(in the rows, 128 means zero)
One turn moves every row onto another: examples first, then more rows asked
k_823: [146 116 119 142  83 142 144  86 165 135 122 145 162 137 124 112 122 162
 136 153 139  89 116 131 107 131 117 106 125 148]
k_222: [143 107 115 141 124 124 108 128 131 144 139 143 147 126 126 111 110 156
 127 136 151 115  82 129 114 125 154 148 145 125]
k_86: [ 75 127 108 131 126 134 108 117 124 127 145 157 115 108 125 132 109 166
 165 132 154 128 121 154 132 111 108 131 124 166]
k_148: [107 116 102 117 128 150 121  97 117 125 114 153 154  99 135  96 130 137
 141 142 148 151 131 100 127 112 132 127 164 151]
k_446: [116 131 115 102 139 130 129  87 152 122 120 135 132 116 127 141 102 186
 155 144 134 137  98 128 126  80 150  95 133 142]
k_517: [ 98 123 120 171 125 127 117 109 114 152 146 135 119 106 131 128  97 138
 161 156 143 123 116 135 119 105 100 110 124 145]
k_220: [129 129 109 163  92 126 139  69 156 143 142 132 138 126 132 113 122 148
 161 155 132  91  96 123 129 120 115  99 125 142]
k_315: [126 120 125 113 130 125 119  86 150 155 115 132 132 117 145 124 101 166
 141 138 127 150 103 134 128  78 138  86 139 131]
k_723: [141 143 121 112 140 130 123 108 139 133 140 126 125 133 142 120 139 151
 159 154 107  89 150 141 100 143 101 128 127 129]
k_836: [131 143 128 115 125 131  84 123 157 111 155 126 134 129 109 145 135 140
 164 132 122 133 129 119 110 137 101 114 139 173]
k_122: [126 156 115  98 119 127 140  87 129 123 141 147 100 141 121 108 130 147
 167 138 109 116 123 150 109 122  92 119 146 142]
k_815: [109 118 102 115 124 156 143  95 126 104 113 155 150 104 111 111 117 141
 147 152 142 137 131  89 117 113 139 126 157 155]
k_848: [113 117 108 115  93 141 127  96 174 126 126 155 156 132 134 114 140 182
 145 135 141  90 121 146 128 133 124 129 124 163]
k_348: [141 120 108 131 129 126 118 104 124 115 142 155 143 125 112 120 107 169
 152 141 163 122  64 129 108 115 154 144 145 138]
k_790: [118 122 123 104 144 130 128 106 163 126 116 120 142 117 132 150 105 188
 142 148 125 111 119 120 121  95 159 107 124 139]
k_34: [133 152 109  97 134 134 136 101 133 112 148 136 110 141 120 123 127 158
 174 145 117  93 138 139 104 139 106 123 132 138]
k_273: [134 142 126 115 126 126 126  98 134 148 135 141 114 137 144 104 147 138
 145 145 105 116 137 150 103 125  87 126 141 130]
k_434: [107 114 114 114 112 151 122 133 128 114 129 158 147 119 115 141  99 176
 149 146 160 111 150 156 103 123 109 127 113 162]
k_528: [133 144 128 123 119 127  89 114 147 115 156 127 123 129 103 144 127 132
 169 130 123 142 122 119 115 133  98 107 148 171]
k_690: [145 112 112 131 117 123 109 110 120 137 140 157 145 125 122 106 107 159
 140 130 160 132  69 137 114 114 145 137 152 129]
k_414: [113 119 102 127 129 149 137 111 125 115 121 129 145 102 119 116 110 132
 148 155 140 117 134  74 124 121 151 127 150 145]
k_842: [130 112 126 114 134 129 121 109 160 158 109 117 146 115 143 133 104 170
 127 146 121 123 123 126 122  93 147  97 129 126]
k_350: [140 132 137 119 116 132  85 126 157 120 148 127 141 132 107 142 139 133
 147 137 119 136 136 121 105 136  98 118 143 168]
k_66: [ 99 132  97 142 105 123 120  79 167 134 146 140 136 122 143 114 137 170
 166 135 138  90 100 134 143 124 125 123 127 160]
k_346: [139 114 114 138 136 127 112 121 132 122 139 139 147 124 121 130 110 167
 138 149 155 107  78 124 108 125 163 155 138 133]
k_196: [111 116 100 128 133 143 116 112 124 136 127 131 150  90 141 101 121 130
 147 147 143 127 138  84 132 127 146 127 155 139]
k_432: [134 115 127 155 115 145 129 125 117 137 127 136 149 116 116 137  88 147
 142 167 147 110 141 135  92 120 103 108 116 143]
k_194: [143 135 135 123 112 128  91 117 151 128 151 127 128 132 104 140 130 125
 152 133 117 142 125 119 107 129  94 104 145 168]

k_517 turns into k_432
k_148 turns into k_196
Now find these:
k_122 turns into k_273
k_220 turns into k_823
k_346 turns into k_348
k_842 turns into k_790
k_836 turns into k_528

